Each path below is one point turned by a fixed rotation once a step. After each direction that follows a path, write how fast that rotation turns it, in deg/step (0 if it stays still).
Each turn is a multiple of 5 degrees from 10 to 175, or 0.
Rotation 1:
13 -9 5 -3 7 0 -5 6 -8 -6 13 17 -15 -9 0 -12 20 16 -11 9 3 14 8 1 16 -14 -26 -4 4 -1 -2 2 -1 -7 34 -24 -1 16 7 -4 -15 -3 20 12 -14 -7 -2 -28 -19 -1 -5 2 -15 2 2 -3 10 7 21 -18 -17 -3 2 -5 -6 0 -2 16 7 -9 -14 0 9 8
14 -13 0 0 11 -5 -3 3 -7 2 15 4 -10 -8 -4 -13 14 8 -5 5 2 10 6 10 10 -8 -32 6 5 -1 7 1 -1 -12 29 -28 0 7 5 -4 -13 -9 16 1 -5 -14 -3 -28 -29 1 -10 2 -9 0 6 -7 3 9 20 -19 -22 3 0 -2 -6 -5 2 17 10 -5 -24 4 4 15
13 -9 1 -9 6 3 -8 7 -7 -4 9 13 -11 -4 1 -18 15 11 -3 6 5 6 0 6 11 -14 -27 4 14 -4 0 -1 -1 -5 34 -31 4 14 10 2 -4 -2 13 6 -12 0 -6 -32 -29 1 -8 5 -9 1 -1 -1 3 5 15 -15 -18 0 15 -5 -9 -3 1 20 6 -12 -19 2 1 19
18 -6 -5 3 15 -2 -11 2 -5 -2 20 10 -9 0 -3 -20 11 4 -8 5 5 -1 -4 10 6 -9 -27 9 12 -3 5 0 -4 0 29 -32 -7 10 0 -1 -8 -10 9 -1 -4 1 -7 -31 -31 7 -13 7 -10 8 2 -6 3 5 21 -18 -17 6 9 -5 0 -6 -4 17 8 -2 -21 3 -4 12
17 -8 0 0 10 9 -15 6 0 -6 10 15 -7 5 -4 -24 13 8 -9 12 4 -5 5 5 2 -13 -26 9 20 3 7 4 -4 2 29 -26 1 21 7 -1 -6 0 8 1 -13 -3 -11 -30 -27 3 -13 4 -12 7 -2 -7 6 -3 12 -18 -15 3 8 1 -3 -7 -12 16 13 -9 -11 0 2 21
21 -2 0 9 15 2 -13 3 -3 -10 21 18 -8 -1 -4 -20 16 11 -18 11 5 -1 5 2 6 -12 -22 2 8 1 0 6 -6 6 30 -25 -9 17 2 -5 -16 -4 13 6 -11 -1 -7 -28 -21 5 -10 2 -19 11 0 -7 10 0 23 -20 -14 2 0 -4 2 -4 -14 12 10 -3 -9 2 2 6
18 -13 3 6 9 3 -10 3 -2 -4 12 10 -5 -2 -7 -20 15 11 -13 14 0 2 15 4 5 -9 -27 5 10 7 8 9 -4 -4 29 -20 1 19 9 -7 -18 3 16 1 -12 -17 -5 -24 -21 0 -9 -1 -14 3 3 -10 7 0 17 -23 -21 2 -9 2 -3 -8 -11 12 15 -7 -11 2 9 16
16 -9 4 0 5 -1 -8 4 -9 -7 14 16 -11 -7 -1 -16 19 17 -14 9 3 11 8 2 15 -13 -23 -3 3 -1 -5 6 -3 -3 37 -22 -3 17 10 -5 -18 2 22 10 -11 -6 -2 -26 -19 0 -2 0 -15 2 2 -3 8 7 22 -20 -20 -2 0 -6 -4 -2 -3 14 7 -9 -12 3 9 5
13 -16 0 0 7 -4 -7 2 -8 2 16 6 -11 -6 -4 -16 13 8 -6 7 0 11 6 11 13 -7 -29 7 6 1 7 5 -2 -11 33 -24 0 11 6 -6 -16 -4 18 -1 -1 -15 -1 -25 -26 1 -7 2 -7 -1 6 -7 3 11 20 -21 -24 4 -3 -3 -5 -6 1 18 10 -5 -22 2 6 12
9 -11 2 -11 5 5 -10 7 -8 -2 10 16 -16 -3 2 -16 15 11 -2 7 3 9 1 7 15 -14 -27 6 14 -2 1 0 -1 -7 36 -26 2 17 8 0 -6 -3 15 6 -8 -2 -4 -30 -24 1 -6 6 -7 1 -1 -1 6 9 15 -16 -18 0 13 -5 -7 -1 1 22 6 -11 -19 -2 5 15
14 -7 -4 0 17 -1 -9 4 -4 0 21 11 -14 -2 -2 -16 11 4 -6 5 4 4 -2 9 9 -10 -30 10 11 -3 8 -2 -3 -4 28 -31 -6 11 -3 -2 -8 -15 9 0 -3 -3 -6 -31 -27 6 -14 8 -10 7 2 -7 6 8 20 -18 -16 5 9 -3 -1 -4 -3 20 9 -2 -22 -1 -2 12
15 -7 1 -3 13 9 -11 7 1 -5 9 15 -10 1 -3 -19 14 8 -6 11 4 -2 6 3 3 -13 -29 7 19 2 8 0 -2 -2 26 -29 2 19 5 0 -4 -5 6 5 -16 -4 -11 -33 -26 2 -14 5 -12 6 -1 -7 7 -3 12 -16 -13 1 10 2 -5 -5 -10 17 13 -9 -13 -2 2 24
22 -1 -1 9 17 0 -8 3 -2 -9 18 15 -8 -4 -4 -18 16 10 -18 9 7 -1 4 2 4 -11 -24 0 8 -1 1 2 -4 4 26 -30 -8 12 2 -2 -13 -8 11 7 -14 0 -9 -31 -25 5 -12 2 -19 10 1 -7 8 -2 23 -19 -13 1 3 -3 1 -4 -11 11 10 -3 -12 5 0 10
20 -10 1 7 8 1 -9 3 -1 -6 10 8 -1 -3 -7 -22 15 11 -13 12 3 -2 12 4 1 -9 -26 4 11 5 6 8 -4 -2 29 -24 2 16 12 -5 -15 4 14 1 -14 -13 -8 -26 -27 1 -10 -2 -14 3 3 -8 3 -3 16 -21 -21 3 -6 1 -5 -10 -10 11 15 -8 -11 6 6 20
20 -7 2 4 4 -2 -11 3 -9 -9 14 16 -6 -5 -2 -21 17 16 -15 10 4 6 5 4 11 -12 -20 -2 5 -1 -7 9 -4 1 38 -23 -3 17 12 -5 -17 6 20 7 -10 -2 -3 -26 -22 2 -3 -1 -15 4 1 -2 5 5 22 -20 -21 0 1 -8 -4 -4 -5 13 7 -9 -11 6 6 5
14 -16 0 3 5 -2 -13 2 -8 1 17 7 -8 -2 -6 -20 11 8 -7 9 0 7 7 11 12 -8 -27 9 7 3 6 9 -4 -7 35 -20 -1 15 8 -7 -18 1 19 -5 1 -14 -1 -23 -24 2 -6 2 -7 0 5 -8 3 11 19 -23 -26 5 -4 -3 -3 -8 -2 18 10 -5 -19 2 6 10
9 -11 3 -9 4 7 -14 7 -8 -2 12 18 -17 -1 2 -17 14 12 -4 9 1 10 3 6 17 -15 -26 6 13 0 0 3 -3 -5 38 -22 0 22 7 -3 -10 0 17 5 -6 -3 -3 -28 -19 1 -5 6 -8 2 -1 -2 8 10 15 -18 -19 0 10 -5 -6 -1 -2 22 6 -10 -15 -5 7 11
-2 1 -1 -1 2 5 -5 1 2 1 3 4 -4 5 1 -1 -2 -3 1 1 -1 -3 -2 0 1 -1 0 5 5 1 3 0 -1 2 0 2 -2 4 -5 0 2 -2 -3 -2 4 2 -1 0 3 1 -2 4 1 3 -2 -1 3 1 -2 0 3 1 4 1 3 1 -4 3 1 2 1 -6 -1 -1 -> 55
-3 0 0 -5 2 -1 4 2 0 3 -1 -1 -4 -3 2 5 1 -1 4 -2 0 4 -1 0 2 -1 -4 0 0 -2 2 -5 2 -5 -2 -4 2 -3 -3 2 4 -6 -1 2 -1 0 0 -3 -2 -1 -2 2 1 -1 1 0 1 2 0 2 2 -1 4 0 -2 2 4 2 -1 0 -4 -2 -1 3 -> 45
1 -3 -6 3 2 0 -6 3 2 0 0 0 -2 -2 4 -4 -4 2 1 -1 1 0 2 -6 -2 -6 1 3 0 3 -1 -5 -1 -3 -2 -1 3 0 -3 0 -2 1 0 0 2 -3 -2 0 -1 1 0 0 -1 -1 0 5 -2 -1 2 3 -3 -1 0 3 0 4 4 -1 -3 1 3 3 1 -2 -> 0
-2 -2 2 -5 -4 5 -1 2 1 -1 -7 1 1 1 1 -1 1 2 3 2 -1 0 2 -2 -1 -2 0 0 5 2 0 0 1 -1 1 1 5 4 5 1 3 5 -1 1 -4 -1 -1 0 0 -2 1 -1 1 -2 -2 1 0 -2 -5 1 0 -2 2 2 -3 0 -1 1 1 -5 2 -1 2 6 -> 155
Rotation 2:
7 8 6 -17 23 0 -22 2 1 -4 -4 -11 -15 -7 -22 10 -2 -3 2 -4 0 -6 17 -14 3 -1 11 1 16 5 -11 -1 19 -7 21 14 -13 -14 -3 11 5 -7 -18 -1 -24 14 8 -12 9 -4 10 -2 14 -6 11 4 0 1 2 -3 25 5 -12 14 4 7 -34 21 1 -5 18 -12 2 2
7 -11 9 -18 20 5 -20 -4 -1 -9 -2 -16 -20 2 -18 -3 -5 -14 7 4 -15 7 19 -6 -5 -3 7 -12 14 6 2 12 26 1 14 17 -11 -2 7 18 24 -4 -10 -2 -17 14 -3 -5 2 -7 12 -7 15 -15 -3 -2 -2 1 19 -12 22 8 -7 7 4 8 -17 19 1 3 12 -11 -19 6
13 2 -4 -19 26 -4 -16 0 5 -3 1 -14 -12 -3 -27 12 3 -8 0 5 -1 5 17 -21 8 -1 6 1 20 7 -14 -4 23 -6 18 9 -13 -10 -6 14 5 -3 -17 -1 -19 9 2 -9 2 -5 8 -6 10 -10 8 -2 3 1 -2 -13 16 8 -12 13 15 5 -27 25 10 1 15 -16 0 -1
6 -5 10 -16 19 3 -19 -8 0 -22 -3 -7 -17 8 -25 -7 -10 -14 5 0 -17 12 12 -8 -3 0 11 -10 15 7 2 12 24 0 23 14 -15 -7 5 18 14 3 -16 -5 -11 15 -4 0 -3 -6 8 -8 10 -14 -1 -5 -1 -3 2 -21 19 2 -11 9 5 11 -21 16 -8 4 11 -12 -16 3
5 12 4 -13 25 -11 -13 -3 -1 -11 -3 -17 -9 -5 -22 5 -1 -3 6 10 -4 4 13 -19 3 0 14 -12 19 2 -15 -1 22 -14 19 11 -9 -9 -2 20 5 -5 -14 -5 -20 11 4 -9 8 -7 7 0 18 -9 14 0 -2 2 -1 -5 14 1 -13 16 12 2 -27 21 4 -2 26 -16 -2 2
5 -9 11 -12 19 2 -22 -4 0 -18 2 -13 -16 7 -18 -3 -1 -13 9 -2 -14 3 19 -7 -10 1 16 -7 11 11 5 5 19 0 18 14 -19 -11 2 20 20 -11 -20 7 -16 12 -8 -2 -4 -4 15 -2 9 -14 6 0 -3 -2 3 -13 25 2 -9 12 1 7 -17 15 -2 0 17 -8 -18 10
8 7 6 -8 22 -3 -13 1 5 -2 -5 -16 -14 -10 -24 10 -7 -6 10 6 0 0 21 -15 4 -4 4 -5 13 8 -11 2 28 -15 14 9 -7 -10 -7 19 9 -5 -14 -5 -12 7 2 -17 0 -12 8 -5 11 -13 5 3 -2 6 3 -10 16 2 -11 20 8 8 -30 25 10 -6 21 -13 -4 11
7 -6 11 -16 20 8 -26 -1 -1 -10 -2 -4 -19 0 -22 -1 -6 -12 2 -7 -10 2 13 -3 -6 1 11 0 14 11 3 10 20 3 19 20 -20 -9 1 13 14 -4 -18 -1 -23 18 -1 -3 3 -1 10 -3 11 -9 4 0 0 -3 7 -11 28 6 -10 9 -3 12 -29 18 -7 1 11 -9 -10 1
9 3 4 -21 22 -3 -15 -3 0 -4 -6 -23 -17 -5 -20 6 -4 -7 6 10 -5 4 19 -18 8 -6 4 -13 18 -1 -14 4 27 -9 16 11 -2 -4 4 16 13 -1 -8 -6 -16 11 6 -13 9 -11 10 -9 18 -12 2 -1 0 3 13 -7 16 8 -10 10 16 5 -22 24 8 -2 17 -15 -7 5
11 -10 -1 -17 23 0 -22 -1 3 -13 5 -7 -14 7 -24 1 5 -14 -1 0 -12 11 13 -11 -4 4 13 1 19 13 0 3 20 4 18 15 -23 -7 -2 17 13 -6 -20 4 -22 13 -6 2 -4 1 10 -2 9 -12 6 -5 0 -3 0 -18 20 9 -9 9 6 5 -22 19 2 8 12 -13 -11 -3
7 8 7 -15 21 -3 -12 -8 1 -17 -6 -17 -14 0 -26 3 -12 -9 10 8 -8 8 15 -18 7 -6 7 -14 14 1 -11 4 27 -12 23 7 -3 -10 2 19 9 4 -14 -8 -5 9 1 -11 0 -13 8 -11 10 -14 3 -2 1 1 -2 -16 14 -1 -13 15 16 10 -22 20 0 -4 17 -14 -8 9
3 1 8 -9 22 -7 -19 0 -1 -17 -1 -5 -11 2 -22 -3 1 -6 3 0 -11 6 11 -7 -8 6 19 -5 19 11 0 5 17 -5 19 17 -22 -6 -3 21 9 -9 -19 0 -26 16 -2 0 2 0 6 5 16 -10 12 -1 -6 -1 -1 -9 21 2 -10 14 -1 3 -29 16 -3 5 23 -12 -9 -3
6 3 12 -15 21 1 -17 -7 -1 -11 -2 -25 -17 -3 -17 4 -6 -11 13 6 -7 -4 21 -16 0 -7 9 -13 8 1 -9 1 24 -9 18 9 -5 -14 5 19 19 -8 -14 1 -10 8 -1 -13 4 -12 16 -9 10 -13 6 3 3 2 6 -6 22 -1 -11 14 11 9 -15 20 2 -10 19 -10 -12 17
7 -6 3 -8 20 -1 -20 7 6 -4 0 -4 -14 -3 -24 5 1 -7 3 -2 -5 6 21 -6 -5 2 9 2 18 17 1 5 23 -6 13 15 -20 -5 -9 17 10 -9 -18 1 -21 13 -3 -7 -6 -5 7 2 12 -14 4 1 -7 5 5 -14 21 9 -8 16 -3 4 -35 23 8 5 19 -12 -8 1
10 3 11 -19 24 10 -20 -8 -1 -7 -3 -16 -20 -5 -24 5 -12 -14 7 1 -7 -1 12 -13 3 -7 4 -5 10 0 -9 8 25 -1 21 14 -8 -13 5 14 14 1 -14 -8 -13 13 4 -11 7 -8 12 -13 8 -9 2 0 8 -2 7 -11 23 2 -13 10 10 17 -22 22 -6 -8 7 -11 -6 10
6 -4 1 -19 19 -7 -19 3 2 -9 -6 -8 -14 3 -21 1 3 -4 -1 3 -9 12 20 -11 2 2 11 -8 24 9 -4 5 21 -6 17 15 -14 2 0 15 10 -2 -12 -2 -24 17 2 -4 4 -3 5 0 21 -12 3 -1 -9 3 11 -10 19 12 -8 8 5 -1 -31 20 6 10 21 -16 -9 -7
12 -1 4 -19 27 2 -17 -10 0 -13 6 -21 -15 3 -23 3 -2 -18 7 8 -11 4 9 -19 1 -3 10 -7 12 1 -10 1 24 2 18 10 -13 -15 4 21 16 -5 -17 -1 -15 9 -4 -4 2 -5 15 -10 6 -11 8 -5 9 -4 -1 -14 17 1 -12 10 18 11 -11 21 -1 -4 9 -13 -11 8
3 -4 -4 -6 1 3 -2 1 0 5 0 1 -2 0 -1 1 1 -1 -4 0 0 2 0 -1 4 -1 -4 2 2 -1 -1 1 1 4 -1 1 1 3 1 -3 0 4 2 -2 -2 2 2 0 2 1 -1 -3 1 1 -4 -2 2 -1 5 -1 0 5 0 -4 3 1 0 2 1 3 -5 -2 1 -4 -> 55
2 -3 -3 3 0 2 1 1 4 1 2 2 0 0 -4 2 -1 -2 0 -1 1 2 2 -1 1 -1 -3 4 -1 4 1 -1 3 0 -1 -3 -1 -2 -4 0 -1 1 -2 1 5 -3 -3 -1 -7 -2 0 -2 -6 -2 -2 -1 1 1 -5 -7 -2 0 0 3 0 2 -1 2 3 0 -3 0 0 2 -> 100
-2 -1 2 -1 -5 -1 1 1 1 -3 -4 -2 -2 2 1 -2 -4 2 2 -1 -2 2 4 1 2 -2 -2 -5 0 -1 1 2 2 -3 2 -3 6 2 3 0 1 2 2 -1 6 0 1 -2 -2 -4 0 -2 3 -3 -6 1 -5 2 4 -2 -1 1 2 -1 0 -2 0 -2 2 1 1 0 -5 2 -> 160
Rotation 3:
-18 22 -8 0 -5 5 -15 16 5 -2 14 -5 5 9 -1 17 25 1 -6 -1 18 4 2 -4 17 -25 -16 -17 -1 -1 13 -5 -8 2 18 20 4 1 -3 -18 -3 9 20 -10 16 21 9 2 -5 -20 -23 5 18 -5 16 -29 -2 0 3 1 3 7 -1 0 -4 13 -2 11 11 -4 -14 21 -3 -9
-15 22 -2 9 -7 16 -13 9 -4 -9 10 -4 3 7 7 13 22 -3 0 -2 21 0 1 -2 10 -32 -8 -12 6 -4 8 -9 0 1 13 22 10 -4 12 -18 6 8 14 -23 8 17 0 4 -5 -23 -22 9 18 -9 14 -30 0 -5 3 3 11 7 0 8 1 21 2 18 -3 -7 -15 17 2 -1
-16 18 -1 8 -5 8 -13 15 3 0 10 -3 0 10 10 13 15 -5 3 -6 22 2 4 -4 16 -34 -11 -20 1 -4 21 -13 7 -10 20 22 5 5 5 -16 4 11 17 -8 5 19 7 -2 -4 -20 -22 11 20 -6 13 -22 0 -1 -4 -1 11 0 5 -2 -7 10 -1 19 14 -6 -23 12 -5 2
-18 20 -8 3 -2 3 -20 10 5 -1 9 -9 7 9 2 17 26 1 -4 3 22 0 -3 -1 22 -24 -10 -14 2 -4 10 -4 -2 0 16 27 6 2 -3 -20 -4 8 19 -8 14 20 10 3 -6 -16 -21 5 17 -4 15 -30 0 -7 2 -1 7 6 -4 2 0 18 -4 13 7 -6 -12 21 -6 -9
-20 17 1 6 -7 18 -12 10 -1 -12 10 -4 3 12 7 14 21 0 -2 1 26 2 -4 -1 13 -26 -6 -17 8 -4 11 -11 4 -2 14 20 13 0 15 -18 8 7 18 -20 7 15 2 1 -7 -21 -23 4 17 -3 11 -27 3 -6 2 4 16 5 1 6 -4 17 0 18 -4 -7 -14 17 -1 1
-19 18 -3 2 -8 8 -11 19 6 -4 14 -2 3 13 5 16 20 -3 -3 -7 22 6 5 -5 16 -28 -16 -22 0 -1 22 -12 0 -6 19 15 5 5 3 -15 4 9 20 -9 10 19 6 -3 -4 -21 -23 8 19 -2 14 -23 -1 3 -2 2 8 2 5 -4 -11 6 -1 15 15 -5 -19 15 -4 -1
-16 24 -9 4 -4 6 -15 11 1 -3 11 -7 5 7 2 15 26 0 -3 0 17 0 2 -3 16 -27 -14 -13 1 -3 8 -4 -8 5 15 24 5 -2 0 -19 -2 7 16 -15 14 21 7 7 -5 -21 -22 8 16 -7 17 -32 -2 -3 5 1 4 8 -3 5 2 19 -1 14 5 -6 -12 20 0 -9
-15 19 2 11 -5 16 -13 10 -3 -6 9 -3 1 8 10 11 16 -5 2 -2 22 0 0 -1 10 -35 -5 -16 5 -5 12 -11 7 -6 16 24 10 -1 14 -17 8 10 15 -20 4 16 2 1 -5 -21 -23 9 20 -8 11 -24 1 -6 -1 2 16 4 3 6 -2 18 0 19 1 -6 -19 15 -1 3
-17 18 -4 4 -4 2 -17 15 6 0 9 -6 5 12 7 16 21 -4 -1 -4 25 2 2 -3 22 -28 -11 -19 1 -3 21 -10 4 -9 19 22 4 6 -2 -18 0 10 20 -4 9 20 9 -3 -4 -16 -20 8 19 -3 13 -24 0 -2 -4 -1 8 1 1 -4 -8 9 -3 16 16 -7 -18 15 -8 -2
-20 19 -6 2 -3 10 -15 9 2 -7 9 -8 5 10 2 16 27 4 -4 4 23 1 -5 -1 19 -21 -10 -15 5 -4 7 -6 -3 4 14 24 10 0 3 -20 0 6 17 -15 13 18 8 6 -7 -19 -23 3 14 -3 14 -32 2 -8 6 3 10 6 -3 7 0 19 -2 16 -1 -6 -9 21 -2 -9
-19 17 2 5 -8 19 -10 15 0 -10 14 0 2 12 7 14 18 -3 -2 -4 23 5 1 -2 10 -30 -9 -20 5 -2 16 -12 4 -5 17 16 11 0 14 -15 9 10 19 -19 7 15 1 -2 -6 -22 -24 5 20 -4 11 -23 1 -2 -1 4 15 4 6 3 -9 12 1 16 3 -5 -18 15 -1 4
-16 22 -8 3 -6 2 -14 16 5 -1 12 -5 5 10 5 16 23 -3 -2 -6 19 3 7 -5 19 -29 -17 -17 -1 -2 18 -9 -5 -2 19 18 2 2 -2 -17 -1 8 18 -8 12 22 6 0 -3 -21 -20 11 19 -6 17 -27 -3 2 -1 0 2 3 0 -3 -5 10 -1 15 16 -7 -17 16 -3 -5
-15 22 -5 7 -3 11 -14 7 -2 -4 9 -7 1 7 4 13 21 0 1 2 18 -2 -2 -2 14 -30 -8 -12 3 -5 5 -6 -1 3 15 28 8 -2 6 -20 1 8 13 -18 10 19 7 8 -6 -22 -24 8 16 -8 15 -31 1 -7 6 1 11 7 -1 9 5 22 -1 17 -1 -5 -14 19 0 -7
-16 17 3 8 -5 13 -15 13 1 -4 10 -2 3 11 9 14 16 -6 0 -4 26 3 -1 0 13 -33 -5 -19 4 -3 18 -12 10 -11 18 23 9 3 10 -17 6 12 20 -13 5 16 4 -5 -5 -17 -22 7 21 -5 11 -20 1 -5 -5 1 16 2 4 0 -8 13 -2 16 7 -5 -20 15 -5 5
-20 19 -8 1 -5 1 -17 13 6 -3 8 -9 7 13 5 18 26 1 -3 -1 25 2 0 -3 25 -22 -14 -17 2 -3 17 -9 -3 -2 17 20 5 5 -3 -19 -2 6 19 -6 12 21 9 0 -4 -17 -19 6 15 -2 15 -30 0 -3 1 0 5 3 -3 -2 -5 11 -3 17 11 -9 -12 18 -6 -7
-20 19 -2 4 -6 17 -11 11 -1 -10 13 -5 1 11 2 14 22 3 -2 3 20 2 -4 -2 12 -25 -10 -17 5 -3 7 -8 -1 3 15 22 11 -1 11 -18 5 8 16 -21 12 16 6 7 -7 -23 -28 3 15 -4 13 -29 3 -6 7 4 13 7 2 9 -1 18 0 16 -3 -3 -12 19 1 -6
-16 20 0 7 -8 12 -13 18 2 -5 13 0 3 9 7 15 18 -7 -3 -8 22 6 6 -3 10 -33 -11 -19 2 -2 19 -11 2 -7 18 16 7 0 8 -15 6 11 20 -14 8 18 1 -5 -4 -21 -21 9 23 -6 13 -22 -3 2 -5 2 10 4 4 -2 -9 10 1 14 11 -5 -21 16 -2 5
1 1 0 0 2 4 -2 -1 -2 -1 3 1 1 -3 -4 0 1 0 -3 3 -1 1 -3 3 -5 0 4 2 1 0 -6 4 0 2 -1 3 2 -4 2 0 0 2 1 -5 3 -2 -1 1 -2 1 -1 -3 2 -2 -1 0 -1 -3 0 1 3 4 0 4 2 5 0 -5 -4 3 2 5 1 0 -> 125
0 1 -1 1 1 1 -3 8 0 -1 2 -3 1 0 5 2 1 0 0 -2 -4 -3 1 1 -3 2 0 0 1 -1 -3 -4 -3 -1 2 2 0 -4 -2 3 4 1 -2 5 -2 0 0 -4 2 3 2 -4 -2 4 -2 3 0 -2 1 1 0 1 1 6 0 1 -2 0 0 -3 0 -3 4 -3 -> 0
0 -3 3 0 1 3 2 3 1 2 4 3 -4 1 -2 -1 -6 0 0 -1 -2 2 0 0 -4 -3 1 -5 -2 1 2 0 4 -4 3 1 0 2 2 2 1 4 2 1 0 -1 3 -2 -1 0 -4 -1 2 0 -2 6 0 1 -2 0 4 -1 5 -1 -3 -3 0 -2 4 4 -4 0 -1 2 -> 130
